Each path is a new rotation, seen through one point. The rows after it are directions, each followed by how far the rotation turns it, in deg/step (0 if it stays put).
Each turn is a multiple of 5 degrees from 10 to 175, or 0.
Each row of a path follows its step; steps can be skipped.
Rotation 1:
step 9: [ 38  33 -11  16  -2 -16   9   2  17  12  12  25 -28  -5   2  31  38  -9
   8  10  61  31 -43 -13 -27 -25   7  10 -23  16 -64 -12  23  17 -21   6
 -30 -13   7 -32  28 -22  52   6  56  -5  18 -12]
step 10: [ 22   2   4  40  -4 -20 -22 -12 -41   9 -31 -15  16  18 -39  30  24  33
  -2  28   7 -13  27  -3  24  10  18  70 -36 -18 -40   8 -34  13 -20  28
  25  34  20  -3 -17  18 -42 -29  37  -3  -3 -31]
step 13: [  9  65  58  -7  -3 -10  19  16  -5  29 -26  38   6 -27 -19 -25  48 -32
 -14  15   0  -5   5  26  -3 -32 -38 -31  65   0  -7   3  24   5  41   9
  16 -24  -5 -23   0  -2  23  29 -11  36 -25   5]
step 15: [  5  18  66  -1  -8   8 -13  25  -4  12  13  -9  43 -59  24  19   9  24
  -3 -13  15 -10 -42 -23 -23 -35  11  -4  10 -10 -75 -34  15 -12   8  -1
 -35 -30  25  36  22  11 -27  16  22   6  17 -34]
step 16: [-19  18  14 -13   4  -3 -50 -18   3   6  12  -5  13   6   7 -18 -43  12
  14  -5 -10 -52  20  16   7  41   2  -4 -21 -50  10  38  19  10  -5  17
  -3   3  10  19   8  34 -90 -60  12 -14  -4 -39]
step 17: [ -7  24  26 -63  -5   5  18  34   5  27  -5 -19  21 -25  12  -9 -38   4
  10 -28  -6 -10 -18 -68 -26 -16   7 -40  36   3  32  20   6 -23 -27 -36
 -45  -8   9 -54   8   6 -17 -16  -9   2 -24  34]
step 18: [ 28  -2 -20   6 -51  18   5 -39 -27  -3 -54  34   0   5  24 -43 -14 -34
  25   3   6 -10   6  30 -17  25 -42  11 -14 -25  63   0  22 -42   4 -36
 -32   8  19 -12 -20 -20 -37   0 -27  14   1 -15]
step 19: [ 32  18  31  -5 -45  28 -17   9   2 -13 -31  19   2  19  15   7  11 -33
 -15  -7  36  24 -20 -24  22  13 -14 -30  13  36 -24 -38   9   0  22  17
 -20 -24  26  -8  32  39  14  15 -50 -11 -56  64]
step 20: [  1 -59 -19  25 -64   4 -25  12  32  -2   5   6  -4   2  26   3   0  -7
   6  25  12  -7  25  26   1  31   4  12 -30  16 -15 -57 -13   7  -8  13
 -50  -7  31   2   1  -3   9 -63 -17 -35  51 -29]
step 21: [ 46  15   2  16   5  42   6  28  -3 -34  32 -43  18 -50  -7   2 -29  45
 -40 -12   2  16 -24 -22   6 -15 -11 -14 -18 -23 -15 -47 -27   8  14  42
  22  11  38 -25  54  -1 -16 -42   1   4  -9  15]
step 22: [ -3  29 -48 -14  11  -3  -7  -8   8  10  16  13 -11  -2 -12 -26 -52   1
 -10  -7   4  35  50  15  -3  44 -13  13  -9 -33  38  30 -22  85  -8  -1
 -34  -1  12 -25  -7 -27   0 -47  25 -24  17   5]
[  6  -5  -8  -1  12 -11   7 -22  -2   6  -9 -10  -2  -3  13 -10   2  -1
   6   1 -13  -8  11   8   8  -1   7  -1 -16   3  -8  -8 -13   0   0   6
  -8   6   0   3 -11   2 -11  -5  -3   0 -13   6] : 175
[-15  -9   3  -5  15  -7  11  16  -9  -8   9  -8  -1  -2   1  -4   1  17
  -2  -3 -11   7   5  -3   5   5  -1   6  -4 -13   3   7   1  -5  -3  10
  -3 -13   9  -4  13   0 -13 -15   1  -8   2  -5] : 70
[ -9  -1  -5   2  -8   5  -4   3 -15  12   3 -11 -10 -12  10   3   4   3
   7   1  -9  -3  -4  -3   3  -3   9  -7  13  12  15 -14  -5 -14 -15   3
  13   6   3  -6  -7  -2   7  -8  -1  -2  10  -4] : 115
[ -3   4 -11  -5  -8   2  10   2 -13   6  14   8   3   2 -11 -13   8  -7
   7  11   3  -2   5  -5 -18  17  13   3 -10  -5  -1  -8   8   8   3   0
   5   4  -8  10  -6  -5  -9  -3 -11  -7   6  -3] : 175
[  1 -10  -3   3 -15  -9  -5   8   1  -1  14   8  -9 -10  10  -4  12  -1
  -8  14  11  -8  -7  12   6   1  -6   3  -8   2 -13  -1  -3 -11  -3   9
   4 -19  -1   1  -2   2   0   6   5   1  -2  17] : 65
[ -8   8   2  -8  11 -13  -4  11 -10   4  -8  12  14   9   1  -8   3  16
   7  -4   2 -12  -1   6  -7  -2  -1  -5   1  16  -3   0  -9  -1  12   2
  11  -7  -7   4  -8   3   4   4  16   9   0 -13] : 25
[ -3 -15   2  -8  -3   4   0  -6 -14   4   7  14  -4  11 -10   4   2 -12
 -13  -9   2  -5   8 -17  12  -3  -3  -1  -5   0   5  -4  -1 -13   3   3
  -7  -7  -1  -4  -8  -5   6  -6  -3  18 -14 -11] : 55
[ -7   9   5  -1  -7  -2   7   7  -1   4  -5   2  13  -2  -3   7  -3   9
   2  12  -2   3  17  -5  15  -6   3   4   2  -8   4 -12  -7  13 -11 -10
 -12 -14   7   9 -15   2   2  10  -3  11  11  10] : 155
Rotation 2:
step 2: [  8 -22  24 -28 -30  -6 -19  18 -69  -2  28  12 -16  16 -16 -15   0 -22
  21  -8   5 -47  52 -40 -60  18 -13 -51  13 -34 -49  -5  -2  21  24  30
  18  27  -7  11   6   1 -51 -16   7  17  22  -8]
step 5: [ -4 -46 -31 -24 -34 -40 -27   3 -27  32  13 -25 -22  21 -12   8  28 -37
  -1 -26  12   8  17 -26  10   4  38 -50  37 -38  44  47  -3 -13  22  33
 -24 -23  54  -9  24 -15 -14 -15  22  -4  23  35]
step 6: [-28 -26 -10 -15  43   6 -14   4  15 -19  57  34 -60  45  -3   9  27   2
   5 -36  26  20   0  -2 -37 -18 -15 -34  25 -25  32   9 -26 -24  28  38
 -59   2   7 -23  -7  22  16  42 -12 -23   9 -39]
step 7: [ 22 -49  -4  -4   6   9  23 -40 -40 -20  16   0 -49 -11  11  46   1   8
  21 -25  26 -39   2 -40 -42  -3  -1 -37  10   1 -20 -33  41 -27  19 -30
 -49 -50  10   3  23  -8  12   6   1 -49  35   9]
step 11: [ 46 -51 -65 -30 -35  18  36  -8   2 -25  21  29 -20  29  26   5 -33  -9
   0  23 -20  33  21   9   5  -9   8 -30  42   3 -26 -14   8 -24 -20  62
   7   0   6 -46 -18  32 -32  26 -12  -7  -9 -12]
step 12: [ 33 -32 -25 -33 -12   0  17  27 -49  43  39   1 -34  61  -8  24 -56 -30
  -8 -12  20 -19  23   4 -19  20   9 -19 -16 -22 -40  13 -15  24 -10 -10
  15   7 -20  25 -12  52  14  -3 -37 -48  22  -3]
step 13: [ 41  10   8 -87  -9  35   1 -29 -33  52  14  19  10  25 -17   9 -12   7
  56   7  -2  -6  47 -14 -16  -3  -8  16 -28   1  -4  43   7   6  -8  30
 -36 -12  -9 -21 -13 -25 -15  64 -17 -14  23  -6]
step 14: [ 25  -5 -27 -14 -37  36  -1  -6 -55 -12  59   0  16  -5 -11  -1  -5  19
   2 -32 -33  39  55  18 -38 -37  21 -73  18  10 -21   4 -20  29 -26 -17
 -12  22 -10   7  -3 -50   0  26  -2 -15 -22  13]
step 17: [ 39 -27   6   3  19   2  25  -2 -91 -16  38 -36 -37   4  38   0  -8  -9
  -9  12   4  -5  11  12 -32 -23  -7   0   2 -33 -10  -1  -9  -1  40  36
 -49   2  59  11  19 -24   1  -6  28 -50 -30   9]
step 18: [  7 -26  -8   4   9 -35  77  -1  11  40  37 -20 -26  40  17  13 -12  23
  22 -18  13  -9  40 -40 -39  -6  15  -9  -9  -8  41  -1  -7  52  -1  32
 -45 -43  -5 -20  20 -14  -9  10  40  11 -26 -34]
step 20: [ 21 -38  16 -16   7   7 -47  21 -26   4   4 -35   2   8  30 -12  17   1
  11  -7  80 -44  33 -34  -5   9  18 -48  16   4  -1 -45  -6  30   7  29
 -18 -13  19 -46 -51  -8 -33  18  15 -19 -29  27]
[  2  -4  -8  -7  -9  -8  -7  -8  -6   7 -16  12   2  -2   1   3  -1  13
  11   5   3  -5 -10 -10   4  -4 -15   7 -10   4  -9   0  11  -8   0 -15
 -18   3  -4  -2   1  -4  18   8   4   6   5  -1] : 120
[  0  15   1 -13  14   2  -7   2  -1 -15   6  20  -6  -7   7  -6   2  -1
  -4   1   4  -7   7  -6  10   4 -10  15   4   3  -9   4  -4   9 -11  13
 -12   1   6  -5   6   9 -10   2  12   2  -3  -1] : 160
[ 17   6   1  -2   6  -8 -14   4 -13  -4  -4  -6  -3  12  -8   6   0  -3
 -10   4   0 -15   1  -7  -6   4   7   1   0   7   0   9  11   4   7 -19
   2  -4  11   3  -3   1  -4 -21   9  -8  -1  12] : 145
[ -3   1   1  -7   2  -9  -1 -22   8  -1  -4  -3  15   2 -11 -13  -7   4
   9  15  -2  11  12  -8   2   3   1 -10   0   6   4   9   3  -4  12   5
   2  -8  -1   5  18  10 -11  -3   8   1  12  -3] : 135
[ -2  -2  -2  -7   7  -4  -1   6  -1   6  -5  14   1   3   2 -12  -4 -12
  20 -17 -16   9 -10  13  -9   6  10   1  -5   3   5  -5  11  -7  -3  -5
   4   6   5 -14   2  -5 -11  -2  16  -3   1  -2] : 135
[ -3   5  14  -1   4  20  -3  -7   1  -3   0   8   4   1 -13  -5  -3  -3
  -1  10  15   4 -14   0  -2   5  -7  -1  -7   1  12  -5  14   1   2   1
  -4  -2   4   7 -10 -10  -6  14  -4 -25  -6   3] : 110
[ 11   7  -3   5   2  10   7   5   0  -7   8  -5   8   3   5   9  10   4
  12  -3  11  17  -4   0 -19   2 -18   0   4  20  -8   4  -3 -11   0   1
   0 -11   2  -1   7  -8   0 -11   2   5  -6  -4] : 100
